Some points, each followed by its number:
[ 32  15  20  33 -15 -43   1  -6 -12 -26   0  -9  15  52 -31  34   6 -22
  10  -1  -6   2  41   1  20  16  19   2  -1   0 -12  23] 0
[ 31  27 -31  29  19   7 -16 -67 -14  -6  -3 -17  21 -39  17 -13 -39  -5
  -8  22  -1  -2   0  39   5  46  22   7  12   3  28 -14] 1
[ 11  29 -23 -46   8  16  25 -12  22 -12 -17  25  -3  16  26  10 -25   8
 -20 -28  30  -9 -10 -22 -44 -28 -48  14 -12   2  33   8] 2
[  7  17  -3  11  17  16 -16 -37 -18   1 -29  25  14 -42  -3  -1 -27   6
 -20  -1  51  18  -5   1   1  33   4  29  35   6   8 -35] 3
[-15  15 -14   9   9 -49  43  -2  -3  24  14  20  11   2  26  18   3  14
  36 -47  31 -18  -1   5 -31  20  -8  12 -23 -41  12  -3] 4
[ -4  12   1  13  -2 -37   9  26 -10  -9   5 -16 -10  18  17   8  16   0
 -19   7  -8 -19   5 -11  -1   2   7  10 -13  -2  19  19] 5
[  2   0   9   8   2   1   6 -18   6 -14 -27  -7 -11  33  15  10 -10  -8
   2  -9  -4 -32  39   0  -4  -4  -7 -12 -37 -21  11   8] 6
[ 18  32 -29 -69   6  11  21  11   8 -17 -27  28  -7   6  44   6 -26  25
  -6   8  56  12  -5  -8 -40 -27 -51   4 -20 -15  25  -3] 7
[-44 -41  -1  16 -31 -23 -41  37  11  42  17 -46 -30  31   2   3  11  29
  -6  10  46  12 -20 -11  12 -53  19 -21 -75  46 -50  14] 8
[-31 -20   7 -14  18 -32 -13  21 -40 -14 -45  20  -2  24  14   0   9 -10
   1   3  18  -9  -8 -12  14 -31 -28  -8  -1   6  41  -4] 9
[-33 -26   8  21 -15  24 -16   4  17 -29  14  22 -19  24 -18   5  -2  -2
 -18  -9 -38  -2  36  10  23  17  -7 -46 -13  -3  10  11] 10
[ 35 -33   5   6 -30  30 -16  -8  13  30   5  22  19  18   1  43  -2 -15
 -23  -3 -33   4  14  -1  -1   8   4  -2 -26  17   0 -11] 11
[-30  -6 -15   2   8 -18  15   0 -15  30 -41   6   5  -8  29 -20  -7   5
  -3  -2  39 -16 -23  12  -9 -12  13  13 -33 -13 -21  13] 12
[ -9  19  40   7 -12 -17  46  63 -35 -15  -4 -18 -45   6  11  32  -4  -5
 -24  17  38   2 -32 -23   3 -31  -7   6  -2 -11  -6  -2] 13
[ 14  20   6  42  31  -9   6 -29 -16   8  22  25 -14  -4 -35  15  15 -13
 -26  36 -29  31  43 -19  22 -11   1  -3  41  13   4 -10] 14
[ -5  29  11 -18   6  30   4  33  38 -38  -1 -32 -10 -17  26 -30 -26   1
  -5 -10  45   7 -12  26 -24  13   5  10   4   2  -3   3] 15
[  4 -18  -5  14 -15 -41   5   3   1 -15  31  -5   9  11   2 -14  32 -20
  12  11   1 -19  30  14   5  -6   3   6  13  14  27 -24] 16
[  6  43  14 -19 -14  12  39 -13 -10  -9 -31  12 -21 -26 -26  29  19  19
   7   2  39  10 -24 -37 -31  35 -25  12  20 -38  21 -31] 17
[  6   7 -18  33  23  12  -9 -16 -25 -33 -15  -5  -3 -47   4 -39  -6 -32
   5  -3  34  19  25  26 -27  12  16  13 -15 -27   4  19] 18
[-41  16  -3   6  28  43 -22  14 -26  -3 -58  38   7 -29  56   0  -6  -2
  -4 -16   8   8 -66 -48 -15  40 -13  38  46  22 -11  71] 19
[-28  21  -8 -25   8  32 -20  17  15 -24  12  16   0 -17 -27 -45 -20  13
 -35  48 -15  -4  -5 -21   6 -15  -8 -12  32  38 -20 -36] 20
[ -2  -4   0 -15  35  -4  17   4  10  -9  -9   2   4 -28  19 -13 -23 -14
  -5  -7 -39  -5  18  27   7  11  11 -41 -20 -49 -27 -11] 21
[ 36 -26  -9 -43  19 -20 -32  54 -39   4 -30 -31  25  40  26 -11 -20  -1
  36  19  15   8 -39  10  -7  -8  10  -7  25  33 -23   9] 22
[ 44 -17  -5  37  14 -34 -41  52 -40 -22  24 -46  29   7  10  17 -14 -21
   7  -5  25   5  36  17  -3  16  35  -1  17   7  36 -48] 23
[  3   3 -22 -22  -3 -10 -15  12  31 -14  62   2  32  -3 -35  -6 -40  47
 -11 -34 -17 -24  -6   8  14  48  25   9 -11  12  39 -19] 24
[  6  16 -14 -27 -12 -27  -7 -34  37   7   4 -26  41  81 -14 -41  -3  19
  57 -27  17 -14  -9  -6 -10  12  22  -3 -37  22 -57  13] 25
[-11  -2 -23 -31  25  17  -7 -11 -34 -20 -38  -8   3 -21  77 -24   4  -1
  32   6  -7 -21 -14  12 -25  19 -21 -20   3 -32  14  -5] 26
[-45   5  31 -30  10 -11  61  29  35  14  50  36 -21 -45 -50  -3  12  24
   5 -61 -60  26  13 -27  48  12 -24  -1  45 -44  52 -33] 27
[ 37  19 -52  30  39   0 -41 -59  19  13  31  -4  28 -32 -40  22  -3  33
  11  19 -47  17  19  12  -2  47  49  -8 -18  -6   4 -20] 28
[ 31  44 -17   6   8 -14  19 -23   4   7   9 -21  15  -4 -18   9   9   0
 -23  15   7   1  15  -5   4  14  17  -1 -11   7 -11 -24] 29
[ 49  15 -17  16  48  12  -7 -68 -14  17 -31  -8  23 -24  22 -19 -31  10
  14  30 -45 -16  14  18 -16  62  26  11   6 -20  26 -16] 30
[ 24 -20  44  -4 -25   0   7  20  -4 -28  10 -60 -28  24  14 -10  22  -3
  31  14 -60 -23   1   8   2   7  -9 -55  27  -2  30  -5] 31
[ 74  22   0 -28 -21  48 -42 -10  44 -39  31 -65  -5 -24 -12 -30  17 -27
  -3  -4  -1  57  -7  -4 -43 -19  21  39  57  56   0  23] 32
[-28 -10  19  30 -12 -44  24   5 -25  11  33   3 -10  42  -2  16  14  -7
  35   5 -11 -35  19   6  -1 -24   0  -1 -14 -14  -3  19] 33
[-17 -22  41  -2 -16  31  21  -5   8   4 -17  17  -8 -23  20   4  12   8
  -4 -16  -3 -21 -10   2  -8  16 -28 -17  13 -31  43  -9] 34
[-29  14 -55  38  28  14 -55 -58 -44  18  12  32  28 -13 -52  15 -18   0
 -15  38   7  26  19 -39  15   7  14   4  -8  41 -32 -19] 35
[-14   3  21  11   4  19   5 -11   7  47 -41  58 -16 -26 -36   9 -10  15
 -26  33  -7   6  -9 -32  -1 -16  19  23 -23 -27 -90  27] 36
[ -4   6 -24  -3 -18 -15  13  18  21  24   4   3   7  26  -4 -15 -13  -4
 -39 -11  36   7  19   3 -23 -55   4  17 -47  39 -63   4] 37
[ -2   8  -2 -43   4  15  -8   8  14 -10  11  -6   6 -20  -2  10  -4  22
  -1 -23 -16  20 -41 -20 -24  26 -23  24  26   5  35 -11] 38
[ -5  -4  -7  26 -34  -9  13 -36  -7  -6  50   9   4   2  -6  44  24  18
  37 -28   4  10  15 -18 -13   5 -15  10 -32  -7  36  -1] 39
[-24   8 -28  -9  50   4 -20  -8  -5  23  12  -4  14  -2 -36 -12 -20  26
 -34  65 -15  -6  23  -1   0   4  22 -28   6   7  -4 -48] 40
[ 21  33 -13   9   8 -20  13 -16  13   3  22 -14  18   9 -22   5  -3  12
 -25  17   4  -2  13  -8  -2   2  15   6 -20   6  -7 -20] 41
[ 47   7   9  -4 -36 -13  39  22  27  42  70   3  10 -41 -60  68  12   9
 -38  -4 -73  24  -2   9   8  20  14  30  -4  19 -27   0] 42
[ 15   9   3  20  -7  -7  20 -32  14 -31 -44  -4  -3  13   0 -15 -13  -4
   8  -2 -11 -24  35   5  -1 -16   4 -53 -28 -14 -10  24] 43
[-39  -9  31  14 -12  15  -4 -31 -49   8 -35  21  12  11  -5   6 -12  16
  33  -7   7 -24 -13 -25   6  43 -15  -5  -3   1  51  13] 44
[-41 -13 -13   7  24  -9 -17 -17 -34  13 -22  10 -10  -1  55 -28  21   8
 -19  25 -28 -22 -30  -3  20 -23 -21 -15 -23  17  12  11] 45
[  47    1    0    5   -2  -16  -31   23  -34   -2  -41 -109   21    9
   87   29   -2   28   63    0   -3   -9  -64   33  -41   55    0   -2
  -17    5   41   11] 46
[ -3   1   1 -20  31   4   7  21  18 -19  -9   0  12 -37  22 -16 -33 -30
  12  -3 -42  -1  29  35  -7   1  10 -32  -2 -31 -20   2] 47
[-16  -6 -13  10  13  -5 -19  -7 -21  12   3 -20   6 -25   9 -28  -7   5
  -6  28   0  -7 -23   2  11   4  22   2   0  27 -19   1] 48
[ -9 -12  -5 -14  42 -15  19   4  16 -16 -21 -12  -8 -23  17 -10 -19 -11
   6   1 -27 -17  15  38  -2 -18  13 -38 -18 -59  -8  -3] 49
[-60  14  10  -6   8   0   5 -16 -34  -4   4  -8 -25 -10  13 -30  12  17
  30   6  12 -22 -26 -45   4  15  -6  -7  19  -7  24   3] 50
[-54   0 -37 -21   5  -8 -17 -10  -5 -27  22  72   5  -2  10 -27  11 -16
  18 -51  22  16 -33 -35  -5  -3 -40  50   7  29 -47  37] 51
[  3   9  25 -13 -15  -5  22  23  40 -27  18  21 -15   3 -11  -9  -1 -33
 -32 -28  10   6   7   2  17 -11   5  30  21  17 -11  21] 52
New points follow, each followed by the numbers of its two nearest points above by angle, smallest number first.
[-24  39 -18 -34  31  -3  29 -15  -8 -12 -59   9 -18 -27  19 -22   9  17
  29  13  -8 -11  -9 -18 -12  -4  -3 -19 -12 -33 -39  27] -> 26 49
[-20 -30  10  19 -30 -49  23  12 -19  15  24 -13   5  35 -15  33  29  -3
  42   2  -6 -23  32   2   6 -26  -4 -22 -22 -25 -10  20] -> 0 33
[  7   4   2  18  12 -14  14 -28 -24   9   5  22   2  -8 -28   7  17 -18
 -23  28 -28  32  29 -18  24  -8  14  -8   8  25   8 -16] -> 14 35
[ 23  14   8  -7   1  -7   1  -5  19  38 -10   7   0  32 -50  33  -3  24
   9  12 -38   2  -7 -13  12  25 -14 -32  19  -6 -34   8] -> 36 42
[-42 -11  -6  14  -1   1 -31  55  19 -35  42 -22 -20  26 -66 -10 -24  14
  10 -12  -9   4  -2 -16  38 -23  11 -10 -15  41  -5  33] -> 8 10
[ 24  19   6 -20  30  23  -7  19 -10  26 -12 -31   2 -29 -23   4 -24  -4
 -18  17  19  -7  -2  13  16  27  13 -25  25 -13 -12 -55] -> 3 40
[-18 -52  -8   5   2  32 -29  19 -13  15  22  15 -10 -36  12  29   8  -7
   9 -16 -52  25   1  17  22   0 -18 -27  -3   3  27  19] -> 10 11
[ -2  40   9  28  19 -11   6  -3 -23 -16 -21  -2 -10 -15 -14 -21   3 -17
  24   3   2 -11 -10 -14   5  10  10  22  23 -30 -12  37] -> 18 19
[-13 -21  24  16 -28  13 -18  23  -1  37  30   1  -8  -5  -9  -4 -13   9
   2 -14  26   5 -36  -3  22  17  22  32  -5  22 -15  11] -> 8 48
[ 28  -3 -16   5   6  15  -5 -10  21 -30  24 -18   4 -15  34 -29  23 -19
  16   7 -22  11  27  27   6  -7  20  -1  20  14 -15   6] -> 32 47
[ -2 -29  33  12 -15   1  55  27 -33  22  -7 -10 -34 -32   1  42  59 -25
 -12  37 -22 -30  11  19  18 -29 -31 -22  -3 -33 -13 -33] -> 13 34
[-21  -6 -19   3  -7   0  -8  29  -7  31  25  -1   5   0  -5   6 -26   4
 -23  13  32  -4 -23  -7  -5  -8 -17  13  -8  15   5   1] -> 8 37
[ 65  16 -20 -15  18  12  24 -25  16  -7  14  46  10  -6 -24  41   1 -23
 -19 -20 -49  42  18 -12 -23  -8 -14   8  27  19 -16   6] -> 14 42
[-22 -40  46  16 -18 -44  65  22 -36  29 -19   4 -27   0  11  39  42 -25
 -11  12 -26 -19  20  19  10 -42 -24 -36   4 -54  -1 -23] -> 13 33
[ 43 -12 -14 -15 -18   9  -5 -12  36 -27  24 -25  19 -14   7 -60  28 -30
  19  12 -32   5  -1  20 -10   1  15  12  15  27 -11  10] -> 16 32
[ 24   4   6  -4 -15  -3  32  16  24  18  37   1   8 -13 -26  39  25   0
 -29  -3 -22   6  14 -14   2  11  -2   9  -5  -1 -24 -14] -> 41 42
[-16 -43 -18   7   3  42 -43   9   3  -8  19   9  -8 -37   9  25   3  -9
  10 -14 -49  27  -2  24  19  13 -15 -25   4  12  24 -10] -> 10 11
[ 31 -57 -18   8 -38  30 -25 -25  29  38  16  36  23  26   5  40  10   0
 -37 -10 -42  17  15  -2   7   6  12 -15 -36  38  -8  -3] -> 11 42
[  5  24  32   2 -42  21 -32 -23  -2 -29 -24 -22 -12  32  26  -1  32  28
  -8  12 -15 -28 -34 -43  14  14   3  -7   7  19  17  12] -> 31 50
[ 60  13 -40 -33  15  -4  29  13  26   5  31  50 -27 -32  -7  44  28 -24
 -32  -8 -50  44  45   7  -5 -14  -8  21  36   3 -14  -9] -> 14 42
[ 21 -25 -23  25 -19  21 -18 -22  33 -20  25  35  35  54   2   9 -21 -40
 -47 -43  31  16  63  19 -19 -31   0  31  -9  30   2  37] -> 37 52
[-11 -30 -14 -13  -8  -5  -1   7  10  12 -36   2   1  56  27  -9 -14 -15
  -2 -17  44  -6  -7  18 -30 -42 -32  10 -23   6 -22  31] -> 12 37
[ 29   0 -28 -28   0   4   4  39  20  27  33 -39 -11 -22 -15  42  -9  29
 -25 -11   9  20 -21  -5 -23   9  -2   7 -32 -16 -21 -31] -> 41 42
[  2 -19  -8   1 -48 -23  -6 -43  23  53  33  14  24  13 -16  -7 -32  22
  12  -6  28  -3 -19 -29  -8  -6   7  21 -19  24 -34 -35] -> 25 37
